Each row of this table is followed by its label. One hidden rule gives the labels. It looks at one to three of the table's principal directions, none of them among the few with the most spread.
array([-0.2, -1.9, 3.0, -0.6, -2.2, -3.9, 7.6, -1.3, 2.7, 1.4, 0.9, -1.6, 0.9, 1.7, -1.5,
       -0.2, -4.3, 2.3, -2.7, 1.0, 2.4, 1.6, 3.1, 0.1, 0.7, -1.2, -1.8, -0.2, 1.9, -1.7,
       -1.9, -0.7]) 2
array([1.0, -1.3, 2.4, 0.0, -0.5, -2.5, 3.3, 0.1, -0.1, -0.8, 0.8, 0.3, 0.9, 0.9, -0.9,
       0.7, -0.6, 2.1, -3.0, 1.0, -1.4, 0.8, 1.4, -0.8, 0.3, -0.5, -1.8, -1.8, 0.9, 0.7,
       -3.5, -1.5]) 1
array([0.3, 0.9, -1.5, -1.0, 1.4, 0.9, -0.3, -0.6, -2.1, 2.0, 1.5, 1.0, -0.6, -0.3, -0.1,
       -0.2, 0.1, 0.5, -1.5, 2.8, -1.6, 0.2, -2.2, -0.5, -1.1, 0.1, -1.4, -0.6, 0.5, -0.2,
       0.1, -0.2]) 1
array([-0.7, 1.3, -2.1, -1.0, 0.2, 1.8, -0.7, -1.1, -0.3, 2.9, 0.1, -0.8, -1.1, -0.1, 1.0,
       -0.8, -1.6, -0.1, 0.5, 0.5, 1.4, -0.3, -1.0, 1.2, -0.5, -0.5, 0.0, 1.5, -0.3, -2.3,
       1.0, 1.5]) 4
array([0.2, -0.6, 1.3, 0.1, -1.6, -1.4, 3.1, 0.0, 0.8, -0.4, 0.0, -1.1, 0.8, 0.7, -0.3,
       -0.5, -2.1, 0.2, -0.4, -0.9, 1.9, 0.6, 1.3, 0.3, 0.2, 0.0, 0.1, -0.1, 0.3, -0.8,
       0.0, -0.4]) 3
array([-0.8, 0.3, -0.9, -0.4, -0.5, 1.2, 0.8, -0.8, 0.2, 1.4, 0.0, -1.0, -0.1, -0.4, 0.0,
       -0.2, -1.1, -0.4, 1.2, 0.0, 1.6, 0.5, -0.2, 0.5, 0.0, -0.2, 0.5, 1.1, 0.0, -0.8,
       1.6, 1.0]) 4
array([-0.5, -0.8, 0.2, 0.4, 0.8, -0.5, -1.5, -0.4, 1.8, -0.6, -0.8, -0.1, -0.2, 0.0, 0.2,
       0.6, 1.7, -0.5, 1.5, -0.7, 0.3, -0.2, 2.0, 0.1, 0.8, -0.2, 0.5, 1.1, -0.1, -0.2,
       0.5, 0.7]) 2
array([-0.7, 1.1, -1.4, -0.6, 0.0, 0.5, 0.5, -0.8, -0.1, 1.0, 0.3, 0.9, -0.6, -0.6, 0.6,
       -2.8, -1.2, -1.3, 0.8, 1.1, 2.4, 0.0, -1.7, 0.4, -1.3, 1.3, 0.8, 1.1, 0.6, -1.5,
       4.1, -0.3]) 4
array([0.1, -0.2, -0.1, -0.6, -0.4, 0.4, 2.9, -0.3, -1.7, 1.1, 1.6, 0.4, 0.4, -0.4, -1.4,
       0.3, -0.6, 1.4, -1.7, 1.9, -1.7, 0.5, -1.6, -0.6, 0.1, -0.2, -1.2, -1.2, 0.8, 1.7,
       -1.5, -0.9]) 4
array([0.5, -0.2, -0.4, -0.6, 0.8, -0.8, 0.8, -0.4, -1.2, 1.2, 1.3, 0.4, 0.2, 0.1, -0.9,
       0.8, 0.3, 1.2, -2.0, 2.2, -2.3, 0.2, -0.9, -0.9, 0.0, -0.6, -1.7, -1.2, 0.4, 0.4,
       -1.9, -0.3]) 2
array([0.4, -0.2, 0.0, 0.0, -0.5, -0.3, 0.4, 0.3, 0.0, 0.1, -0.1, -1.3, 0.4, 0.4, -0.1,
       0.7, -0.8, 0.1, -0.2, -0.9, 0.2, -0.1, 0.7, 0.2, 0.4, -0.6, -0.2, 0.0, -0.6, -0.8,
       -0.7, 0.5]) 5
array([0.1, 0.0, -0.1, -0.8, 0.2, -0.9, 1.0, -0.8, 0.8, 2.4, 0.4, -0.9, -0.7, 1.0, 0.2,
       0.2, -2.0, 1.3, -1.8, 1.0, 0.4, -0.1, 0.8, 0.5, -0.1, -1.2, -1.6, 0.4, 0.3, -2.3,
       -1.5, 0.7]) 1
array([1.1, -0.8, 1.4, 0.6, -0.1, -0.6, -0.5, 1.5, 0.5, -1.9, -0.8, -0.2, 0.0, 0.7, 0.3,
       0.5, -0.3, 0.5, -1.6, -2.1, -0.4, -1.2, 1.9, 0.2, 0.3, -0.4, -0.6, -0.1, -1.0, -0.3,
       -1.8, -0.6]) 5
array([1.0, -1.8, 3.8, 0.9, -1.7, -4.3, 4.4, 1.0, 1.2, -2.9, 0.6, 0.6, 1.8, 1.1, -1.5,
       -0.2, -0.5, 0.9, -1.8, -0.2, -0.2, 0.8, 1.7, -1.1, 0.6, 0.5, -0.5, -2.4, 1.4, 1.9,
       -2.0, -2.7]) 1
array([0.9, -1.0, 2.0, -0.2, -0.7, -2.7, 3.5, 0.4, 0.7, 0.1, 1.1, -0.4, 0.6, 1.3, -1.1,
       0.1, -2.0, 1.3, -2.7, 0.8, 0.0, 0.4, 1.1, -0.5, -0.1, -0.4, -1.7, -1.3, 0.9, -0.3,
       -1.4, -1.3]) 5
array([0.9, -1.8, 2.7, 0.2, -0.4, -2.7, 2.9, 0.2, 1.9, -1.2, -0.4, 0.4, 0.0, 1.4, -0.1,
       -0.3, -1.3, 2.3, -3.3, -0.8, -0.3, -0.8, 3.6, 0.3, 0.9, -0.8, -1.9, -0.1, 0.3, -0.6,
       -3.8, -1.4]) 2
array([0.4, -1.0, 1.1, -0.3, -0.7, -1.7, 3.2, -0.5, 0.2, 0.1, 0.2, 0.4, 0.2, 0.6, -0.2,
       -0.7, -1.6, 2.2, -3.0, 0.3, -0.6, -0.5, 1.5, 0.3, 0.7, -0.7, -1.6, -0.2, 0.4, -0.6,
       -3.4, -1.0]) 2
array([-0.4, 1.0, -0.2, 0.2, 0.1, 0.9, -2.0, -0.1, 0.7, -0.2, -0.8, -0.1, -0.6, 0.1, 1.4,
       -0.8, 0.1, -1.4, 2.1, -0.9, 2.1, 0.4, 0.2, 0.7, -0.8, 0.7, 1.4, 0.8, -0.1, -1.0,
       2.3, 0.6]) 5
array([0.0, -0.2, 0.8, 0.4, -1.3, -2.8, 1.8, -0.2, 2.0, -0.7, -0.3, -0.5, 0.7, 0.8, 0.3,
       -1.8, -1.5, -1.0, 0.9, -1.0, 2.9, 0.0, 1.3, 0.5, 0.1, 0.6, 0.9, 0.4, 0.5, -1.7,
       1.9, -0.5]) 5
array([-0.4, 1.1, -1.8, -0.7, 0.2, -0.6, 0.2, -1.2, -0.3, 1.8, 0.8, 0.3, -0.2, -0.2, 0.4,
       -1.8, -0.6, -0.8, 0.6, 1.4, 1.0, -0.2, -1.4, 0.4, -0.5, 0.5, 0.2, 0.5, 0.6, -1.6,
       2.0, 0.2]) 2
array([-0.3, 0.5, -0.2, -0.6, 0.2, -0.1, -0.2, -0.8, 1.3, 2.2, 0.0, -1.3, -0.9, 1.0, 0.6,
       0.3, -1.5, 0.4, 0.0, 0.2, 1.3, 0.2, 0.9, 0.9, -0.2, -1.0, -0.5, 0.9, 0.2, -2.1,
       -0.3, 1.3]) 5
array([-1.2, -0.3, -0.8, 0.6, 0.2, 2.4, -1.7, 0.0, -0.3, -0.7, -0.1, -0.7, 0.8, -1.5, -1.1,
       2.1, 3.0, -1.8, 4.2, -0.5, -0.6, 1.2, -1.0, -0.9, 0.9, 0.3, 2.1, 0.2, -0.2, 3.2,
       2.5, 1.1]) 1
array([-0.1, 0.1, -0.3, -1.0, 0.0, 0.2, 2.0, -0.9, -0.2, 2.1, 0.9, -0.2, -0.5, 0.3, -0.3,
       -0.3, -1.8, 1.1, -1.4, 1.4, 0.2, 0.2, -0.2, 0.3, -0.3, -0.6, -1.3, 0.2, 0.6, -0.9,
       -0.5, 0.0]) 4
array([0.0, -0.5, -0.3, 0.2, 0.2, 1.2, -1.3, 0.3, 1.0, -0.3, -1.1, -0.2, -0.8, 0.0, 0.6,
       0.2, 0.2, 0.4, 0.2, -2.2, -0.2, -1.8, 1.8, 1.1, 1.1, -0.8, 0.0, 1.6, -1.1, -0.2,
       -1.3, 0.5]) 1
array([0.2, 0.4, -0.7, -0.9, 1.2, 0.0, -0.2, -1.1, 0.1, 2.0, 0.1, 0.6, -1.3, 0.6, 1.1,
       -0.7, -1.0, 1.6, -2.3, 1.1, -0.4, -0.9, 0.9, 0.9, -0.3, -0.9, -1.8, 0.9, 0.1, -2.3,
       -2.1, 0.3]) 2
array([0.0, 0.8, -0.4, -1.0, 0.3, -0.2, 1.7, -1.5, -0.9, 2.1, 1.2, 0.5, -0.4, 0.3, 0.3,
       -0.8, -1.1, 1.1, -1.4, 2.4, 0.0, 0.9, -0.8, 0.2, -0.7, -0.1, -1.2, -0.4, 1.1, -0.9,
       -0.9, -0.2]) 1
array([0.5, -0.9, 2.0, -0.1, -0.7, -3.0, 3.7, 0.1, 0.6, -0.3, 1.3, 0.2, 1.0, 0.8, -1.5,
       0.0, -0.9, 0.7, -1.6, 1.5, -0.1, 1.1, 0.4, -1.1, -0.1, 0.2, -1.0, -1.7, 1.5, 0.8,
       -0.5, -1.5]) 2
array([-0.5, 1.1, -1.3, -0.6, 0.4, 1.0, -0.6, -1.0, -0.9, 1.8, 0.5, 0.3, -0.6, -0.3, 0.5,
       -0.4, -0.1, 0.1, 0.2, 1.6, 0.0, 0.6, -1.7, 0.2, -0.7, 0.1, -0.1, 0.0, 0.5, -0.5,
       0.3, 0.6]) 4
array([0.3, 0.4, 0.3, -0.6, -0.3, 0.2, 1.7, -0.2, -1.5, 1.0, 1.1, 0.1, 0.2, 0.2, -0.5,
       0.3, -1.0, 1.2, -1.6, 1.7, -0.9, 1.1, -1.4, -0.4, -0.6, -0.2, -1.0, -1.4, 0.7, 0.6,
       -1.7, -0.5]) 3
array([0.3, 0.3, 0.4, 0.5, 0.2, 0.8, -2.2, 0.9, 0.6, -1.7, -1.4, 0.1, -0.5, 0.1, 1.4,
       -0.7, 0.0, -1.0, 0.7, -2.1, 1.5, -0.6, 1.0, 0.6, -0.6, 0.6, 0.9, 0.9, -0.9, -1.0,
       1.5, 0.1]) 3
array([-1.2, 2.0, -3.3, -1.1, 0.9, 1.9, -3.3, -1.2, 0.9, 4.4, -0.2, -2.2, -1.8, 0.2, 1.3,
       0.1, -1.5, -1.2, 2.0, 0.6, 2.3, -0.4, -1.4, 1.4, -0.9, -1.1, 0.4, 2.3, -0.6, -3.7,
       2.7, 3.3]) 5
array([0.0, 0.6, -0.6, -0.3, 1.2, -0.4, -0.6, -0.5, -0.4, 0.2, 0.9, 1.8, -0.3, -0.3, 0.0,
       -1.3, 1.3, -0.7, 0.4, 1.8, -0.4, 0.0, -1.1, -0.5, -0.6, 1.1, 0.0, -0.3, 1.0, 0.6,
       1.8, -0.9]) 2
array([0.4, -0.2, 0.5, 0.7, 0.4, 0.4, -1.8, 1.1, -0.6, -2.0, -0.4, 0.9, 0.2, -0.4, 0.0,
       0.6, 2.0, -0.4, 0.4, -0.7, -1.5, -0.3, -0.3, -0.6, 0.1, 0.5, 0.5, -0.8, -0.4, 1.9,
       -0.4, -0.6]) 5
array([-0.6, 1.6, -2.7, -0.2, 0.5, 1.5, -3.1, 0.0, -0.8, 1.7, 0.2, -0.7, -0.4, -0.6, 0.4,
       0.0, 0.6, -1.9, 2.4, 0.2, 0.4, -0.4, -2.6, 0.3, -0.5, 0.2, 1.2, 0.6, -0.6, -0.6,
       2.8, 1.5]) 5
array([-0.2, -0.5, -0.5, -0.1, 0.5, -0.7, 0.3, -0.3, 0.1, 0.4, 0.8, 0.0, 0.4, -0.3, -1.1,
       0.6, 1.1, -0.2, 0.5, 1.0, -1.1, 0.0, -0.3, -0.7, 0.6, -0.1, -0.2, -0.3, 0.4, 1.0,
       0.4, 0.0]) 2
array([0.5, -0.7, 1.8, 0.0, -1.3, -2.2, 3.4, 0.0, 0.5, -0.5, 0.4, -0.5, 0.9, 0.8, -0.5,
       -0.4, -1.8, 0.8, -1.5, 0.0, 0.9, 0.8, 1.1, -0.2, 0.0, 0.0, -0.6, -0.9, 0.7, -0.5,
       -1.0, -1.0]) 5
array([-0.3, -0.1, 0.2, 0.4, -0.2, -1.3, -1.0, 0.0, 1.9, -0.1, -0.6, -0.6, -0.2, 0.5, 0.3,
       -0.1, 0.1, -0.7, 1.3, -1.0, 1.2, -0.4, 1.0, 0.5, 0.4, -0.2, 0.8, 0.7, 0.0, -0.8,
       0.6, 0.6]) 2
array([0.2, 0.0, -0.2, -0.5, -0.1, -0.4, 1.2, -0.9, -0.2, 1.1, 0.3, -0.7, 0.0, 0.6, 0.4,
       -0.1, -1.1, 0.9, -0.8, 0.2, 0.3, 0.2, 1.0, 0.6, 0.2, -0.7, -0.8, 0.2, 0.0, -1.5,
       -1.4, 0.4]) 4
array([0.7, -0.3, 0.2, -0.1, 0.9, -1.2, 0.5, 0.1, -1.4, -0.8, 0.7, 2.5, 0.1, -0.3, -0.3,
       -0.8, 1.0, 1.1, -2.8, 2.0, -2.6, -0.5, -1.0, -1.0, -0.4, 0.6, -1.4, -1.3, 0.5, 0.9,
       -1.8, -1.8]) 2
array([-0.7, -1.3, 1.0, 0.8, -1.1, -2.0, 1.3, -0.5, 2.8, -1.4, -0.9, -0.3, 0.7, 0.2, -0.1,
       -0.9, 0.3, -0.7, 2.1, -1.9, 2.0, -0.4, 2.8, 0.6, 1.5, 0.2, 1.4, 1.2, 0.3, -0.1,
       0.9, -0.1]) 2
array([0.2, 0.7, -0.5, 0.3, 0.4, 1.0, -1.6, 0.6, -1.6, -0.9, 0.3, 1.2, 0.2, -0.7, -0.1,
       0.1, 1.7, -0.6, 0.5, 0.5, -1.5, 0.1, -2.0, -0.6, -0.4, 0.8, 0.5, -1.0, 0.0, 1.9,
       0.2, -0.5]) 4
array([-1.1, -0.4, -0.8, 0.5, 0.7, 0.5, -2.3, -0.3, 2.4, -0.4, -1.3, -0.1, -0.6, -0.5, 0.4,
       -0.2, 1.6, -1.5, 3.0, -1.5, 1.2, -1.1, 1.5, 0.6, 1.0, 0.1, 1.5, 2.3, -0.4, -0.1,
       2.4, 1.1]) 2
array([0.3, -0.6, 0.4, 0.3, 0.5, 0.4, -0.8, 0.4, -0.3, -0.8, -0.4, -0.3, 0.2, 0.0, -0.1,
       1.4, 0.9, 0.4, -0.4, -0.5, -1.1, 0.1, 0.9, -0.4, 0.4, -0.5, -0.3, -0.2, -0.7, 0.4,
       -1.3, 0.3]) 5
array([0.1, 0.0, -0.3, -0.9, 0.5, 0.6, 1.1, -0.9, -0.2, 1.8, 0.3, 0.0, -0.9, 0.4, 0.4,
       -0.1, -1.4, 1.8, -2.1, 0.9, -0.4, -0.3, 0.7, 0.6, 0.0, -1.0, -1.6, 0.6, 0.1, -1.3,
       -2.1, 0.2]) 1
array([-1.6, 1.7, -3.6, -0.4, 1.0, 2.0, -3.8, -1.6, 0.7, 2.4, -0.6, 0.0, -1.4, -0.9, 1.5,
       -1.4, 1.0, -2.0, 3.7, 0.1, 1.7, -1.0, -1.4, 1.4, -0.1, 0.2, 1.8, 2.7, -0.3, -1.8,
       3.4, 2.2]) 2
array([0.8, -0.1, 1.6, 0.1, -0.3, -0.8, 1.2, 0.6, -0.9, -1.1, 0.4, 0.6, 0.5, 0.4, -0.2,
       0.2, -0.2, 0.7, -1.6, 0.5, -0.7, 0.9, -0.1, -0.7, -0.6, 0.4, -0.7, -1.7, 0.4, 0.8,
       -1.4, -1.2]) 5
array([0.4, -0.5, 1.9, 1.0, -0.7, -0.3, -0.2, 1.3, 0.0, -2.9, -0.8, 0.5, 0.8, -0.1, -0.1,
       0.5, 1.0, -0.4, 0.3, -1.3, -0.3, 0.6, 0.3, -0.7, 0.0, 0.7, 0.9, -1.2, -0.1, 1.8,
       -0.4, -0.9]) 3
array([0.4, -0.9, 1.0, 0.7, -0.9, 0.1, 1.0, 1.0, -0.8, -2.4, -0.4, 0.4, 1.1, -0.6, -0.6,
       0.3, 0.7, 0.1, -0.2, -1.4, -1.0, -0.2, 0.1, -0.4, 0.7, 0.4, 0.5, -0.8, -0.5, 2.1,
       -1.1, -1.0]) 3
array([-1.3, 0.1, -2.4, 0.5, 0.6, 3.0, -4.1, 0.7, 0.4, 0.4, -1.1, -1.3, -0.4, -1.5, -0.5,
       1.8, 2.0, -1.8, 3.5, -1.7, -0.5, -1.2, -1.2, 0.1, 1.0, -0.6, 1.9, 1.8, -1.7, 1.1,
       2.3, 2.3]) 4
array([0.5, -0.2, 0.7, -0.4, -0.8, -1.2, 2.4, -0.1, 0.4, 0.6, 0.2, -0.7, 0.1, 0.9, 0.1,
       -0.7, -2.6, 0.8, -1.9, -0.1, 1.3, 0.0, 1.0, 0.4, -0.4, -0.4, -1.0, 0.0, 0.1, -1.9,
       -0.6, -0.4]) 3
array([0.4, -0.5, 1.0, -0.5, -0.6, -1.8, 2.8, -0.5, 1.1, 0.9, 0.3, -0.6, -0.1, 1.1, 0.0,
       -0.8, -2.5, 1.2, -2.0, 0.1, 1.2, -0.2, 1.7, 0.6, 0.0, -0.6, -1.3, 0.3, 0.5, -2.0,
       -1.0, -0.4]) 4
array([-0.5, -0.6, -0.5, 0.5, -0.2, 0.6, -0.9, 0.5, 0.3, -0.8, -0.3, -1.0, 0.8, -0.7, -0.9,
       1.3, 1.4, -1.3, 2.3, -1.1, -0.1, 0.0, 0.0, -0.5, 0.8, 0.0, 1.2, 0.3, -0.7, 1.3,
       1.7, 0.8]) 4
array([0.1, -0.5, 1.1, -0.6, -1.1, -0.5, 3.5, -0.3, 0.3, 1.1, 0.1, -0.8, -0.1, 0.7, -0.1,
       -0.3, -3.3, 1.8, -2.7, 0.4, 1.1, 0.4, 0.9, 0.4, -0.3, -0.8, -1.4, 0.1, 0.3, -1.7,
       -1.6, -0.2]) 3
array([0.7, -1.6, 1.2, 0.9, 0.1, -0.4, -0.6, 1.8, -0.1, -2.4, -0.4, -0.5, 1.0, -0.2, -1.4,
       2.3, 1.7, 0.0, -0.3, -1.4, -2.2, -0.4, 0.9, -1.3, 0.9, -0.3, -0.1, -1.0, -1.0, 2.1,
       -1.0, -0.4]) 5
Which label does each new row get?
array([0.3, -0.4, 0.2, 0.4, -0.5, 0.2, -0.4, 0.4, 0.5, -0.7, -0.9, -0.7, 0.0, 0.3, 0.5,
       0.2, -0.2, 0.4, 0.0, -2.2, 0.1, -1.1, 1.6, 0.9, 0.9, -0.6, 0.2, 0.7, -1.0, -0.3,
       -1.7, 0.3]) >> 4
array([0.3, -0.1, -0.4, -0.2, -0.6, 1.1, 0.6, 0.3, -0.9, 0.4, -0.3, -1.5, 0.3, 0.0, 0.1,
       0.7, -1.4, 0.5, -0.8, -1.0, 0.2, -0.1, 0.3, 0.4, 0.1, -0.7, -0.4, 0.3, -1.1, -1.1,
       -0.9, 0.7]) >> 3
array([-0.3, -0.3, 0.1, 1.1, -0.2, -0.3, -2.1, 0.7, 1.2, -1.9, -0.9, -0.4, 0.6, -0.3, -0.1,
       0.5, 2.1, -1.9, 3.2, -1.9, 0.6, -0.2, 0.6, -0.1, 0.8, 0.5, 2.0, 0.3, -0.4, 1.2,
       2.0, 0.4]) >> 1
array([0.5, -0.1, -0.4, 0.6, 1.1, 1.2, -3.1, 1.3, -1.1, -1.8, -0.7, 0.7, 0.0, -0.7, 0.1,
       1.1, 2.3, -0.5, 0.1, -0.8, -2.0, -0.8, -0.4, -0.7, 0.0, 0.2, 0.2, -0.3, -1.2, 1.2,
       -0.2, 0.0]) >> 5
array([0.2, 0.6, -1.2, -0.4, 1.0, 1.8, -1.1, 0.1, -1.4, 0.5, 0.2, 1.1, -0.7, -0.6, 0.3,
       -0.4, 0.3, 0.3, -0.9, 0.7, -1.1, -0.8, -1.2, 0.1, -0.5, 0.2, -0.6, 0.3, -0.4, 0.1,
       0.2, -0.2]) >> 4
array([-0.5, -0.4, -0.6, 0.5, 1.0, 0.8, -2.0, 0.1, -0.1, -1.0, -0.3, 0.5, 0.2, -1.0, -0.6,
       1.0, 2.7, -1.0, 1.8, 0.1, -1.3, 0.0, -0.4, -0.9, 0.5, 0.3, 0.8, 0.1, -0.3, 1.8,
       1.3, 0.3]) >> 2
array([0.0, 0.5, -0.5, -0.2, 0.2, -0.3, -0.9, -0.3, -0.1, 0.7, -0.1, 0.0, -0.4, 0.2, 0.6,
       -0.1, -0.2, 0.2, -0.4, 0.4, -0.1, -0.1, -0.3, 0.2, -0.3, -0.2, -0.3, 0.0, -0.1, -1.0,
       -0.7, 0.5]) >> 5
array([-0.2, 0.9, -0.8, -1.0, 0.1, -0.1, 0.9, -1.7, 0.0, 2.5, 0.2, -0.2, -0.9, 0.7, 1.4,
       -1.2, -2.1, 1.1, -1.4, 1.2, 1.3, 0.2, 0.4, 1.2, -0.6, -0.6, -1.1, 0.9, 0.4, -3.1,
       -1.1, 0.7]) >> 4
array([0.0, 0.9, -0.8, -0.5, 0.3, 1.4, -0.1, -0.3, -1.9, 0.9, 0.7, 0.1, 0.1, -0.5, 0.0,
       0.2, 0.0, -0.1, -0.1, 1.4, -0.5, 1.0, -1.9, -0.4, -0.9, 0.3, -0.2, -0.7, 0.2, 0.3,
       0.6, 0.1]) >> 3
array([-0.1, 0.1, 0.1, -0.1, 0.2, -0.2, -0.2, -0.3, 0.0, 0.2, 0.1, -0.3, 0.1, 0.1, 0.1,
       0.4, 0.2, -0.2, 0.4, 0.4, 0.2, 0.7, 0.1, -0.2, -0.2, 0.0, 0.0, -0.2, 0.2, -0.3,
       0.4, 0.3]) >> 5
array([-0.4, -0.3, 0.8, -0.3, -0.4, -1.0, 1.9, -0.9, 0.8, 0.8, 0.2, -0.7, 0.2, 0.5, -0.2,
       0.2, -1.1, 0.5, -0.3, 0.9, 1.1, 1.3, 0.8, -0.1, -0.1, -0.4, -0.4, 0.0, 0.8, -0.9,
       -0.1, 0.3]) >> 1
array([0.4, 0.0, 0.0, 0.3, 0.2, 1.2, -0.8, 1.1, -1.6, -1.2, 0.1, 0.3, 0.5, -0.7, -0.6,
       1.0, 1.2, -0.3, 0.0, -0.2, -1.5, 0.1, -1.2, -0.8, -0.1, 0.3, 0.2, -1.0, -0.5, 1.9,
       0.0, -0.4]) >> 3
array([0.7, -0.4, 0.0, -0.3, 0.9, -0.3, -0.4, -0.2, -1.3, 0.6, 0.1, 0.2, -0.2, 0.3, 0.1,
       1.6, 0.5, 2.3, -3.0, 1.1, -3.1, -0.3, 0.4, -0.4, 0.4, -1.4, -2.2, -0.9, -0.5, -0.3,
       -4.8, 0.3]) >> 1
array([0.6, -1.2, 2.3, 1.2, -0.8, -1.4, -0.1, 1.6, 1.1, -2.9, -1.0, -1.1, 1.1, 0.6, -0.3,
       1.4, 0.5, -0.5, 0.5, -2.3, 0.4, 0.4, 2.0, -0.6, 0.5, 0.0, 0.7, -0.8, -0.6, 0.7,
       -0.4, -0.3]) >> 5
array([0.9, -1.5, 1.4, 0.2, -0.3, -0.5, 1.5, 1.1, 0.3, -0.7, 0.0, -0.8, 0.4, 0.6, -1.0,
       1.6, -0.6, 1.6, -2.2, -1.1, -1.6, -0.8, 1.8, -0.2, 1.0, -1.2, -1.4, -0.5, -0.7, 0.7,
       -3.0, -0.5]) >> 4
array([0.0, -0.3, 0.4, -0.2, 0.5, -0.2, 1.3, -0.1, -1.1, 0.1, 1.4, 1.0, 0.5, -0.4, -1.4,
       0.6, 1.0, 0.4, -0.7, 2.2, -1.8, 1.0, -1.4, -1.4, -0.2, 0.3, -0.7, -1.5, 1.1, 2.3,
       -0.2, -1.0]) >> 2
array([-0.1, 0.0, -0.9, -0.3, 0.3, 1.5, -0.5, 0.1, 0.3, 0.8, -0.3, -0.6, -0.7, -0.1, 0.2,
       -0.1, -0.7, 0.0, 0.0, -0.9, 0.4, -1.1, 0.5, 0.8, 0.2, -0.5, -0.2, 1.4, -0.8, -0.8,
       0.6, 0.6]) >> 4
array([-0.9, 0.8, -1.5, -0.3, 0.2, -1.0, -0.9, -1.3, 1.9, 1.9, 0.1, -0.8, -0.4, 0.3, 0.6,
       -1.1, -0.1, -1.6, 2.9, 0.2, 2.4, -0.1, 0.2, 0.9, 0.1, 0.2, 1.2, 1.5, 0.6, -1.9,
       2.9, 1.3]) >> 2
array([0.3, 0.8, 0.5, 0.2, -1.0, 0.5, 0.7, 0.2, -1.9, -1.2, 0.1, -0.1, 1.0, -0.3, 0.5,
       -0.4, -0.2, -0.8, 0.7, 0.0, 1.0, 1.7, -1.3, -0.4, -1.1, 1.2, 1.0, -1.3, 0.1, 0.4,
       1.2, -0.6]) >> 3
array([-1.4, 1.0, -2.0, -0.7, 0.6, -0.1, -0.6, -2.2, 0.5, 2.7, 0.7, -0.2, -0.4, -0.3, 0.2,
       -0.5, 0.6, -0.9, 2.5, 2.0, 1.0, 0.9, -1.1, 0.3, 0.0, 0.0, 0.7, 0.9, 1.0, -1.0,
       2.0, 1.5]) >> 2
array([0.1, -1.5, 2.1, 0.0, -0.4, -2.6, 3.2, -0.1, 1.5, -0.1, 0.7, -0.3, 0.6, 0.9, -1.4,
       0.7, -0.7, 1.2, -1.4, 0.9, -0.2, 0.8, 1.6, -0.8, 0.6, -0.6, -1.2, -0.8, 1.1, 0.5,
       -1.4, -0.8]) >> 2
array([0.5, -0.2, 0.4, -0.4, -0.7, -1.0, 2.1, -0.2, -0.2, 0.9, 0.5, -1.1, 0.4, 0.8, -0.2,
       0.3, -1.9, 1.1, -1.8, 0.2, 0.2, 0.3, 0.7, 0.1, 0.0, -0.8, -1.2, -0.4, -0.1, -1.4,
       -1.7, 0.1]) >> 5
array([-0.2, -2.3, 2.5, 0.9, -0.9, -1.3, 2.5, 0.7, 1.3, -2.4, -0.4, 0.3, 1.0, -0.2, -1.7,
       1.2, 0.9, 1.0, -0.6, -0.8, -1.2, 0.3, 1.8, -1.0, 1.5, -0.3, -0.1, -0.6, 0.4, 2.8,
       -1.8, -1.1]) >> 2
array([-0.7, 1.5, -1.5, -0.7, 0.7, 1.6, -1.4, -1.3, -0.2, 1.8, -0.4, 0.6, -1.4, -0.2, 1.7,
       -1.5, -0.8, -0.1, 0.3, 0.9, 1.5, 0.1, -0.8, 1.0, -1.1, 0.2, 0.2, 1.4, 0.1, -2.2,
       1.2, 0.9]) >> 4
array([-1.0, 0.2, -0.4, 0.1, 0.8, 1.6, -1.8, -0.2, 0.4, 0.1, -0.2, 0.4, -0.5, -0.8, -0.3,
       0.8, 1.7, -0.9, 2.0, 0.5, -0.2, 0.7, -0.8, -0.5, -0.1, 0.3, 0.9, 0.4, 0.3, 1.5,
       1.8, 0.7]) >> 2
array([0.0, -0.1, -0.1, -0.3, 0.4, 0.8, -0.2, -0.2, -0.2, 0.9, -0.1, -0.7, -0.3, 0.2, 0.1,
       1.1, -0.4, 0.7, -0.7, 0.3, -0.3, 0.3, 0.4, 0.0, -0.1, -0.8, -0.8, 0.2, -0.4, -0.7,
       -0.9, 0.7]) >> 5
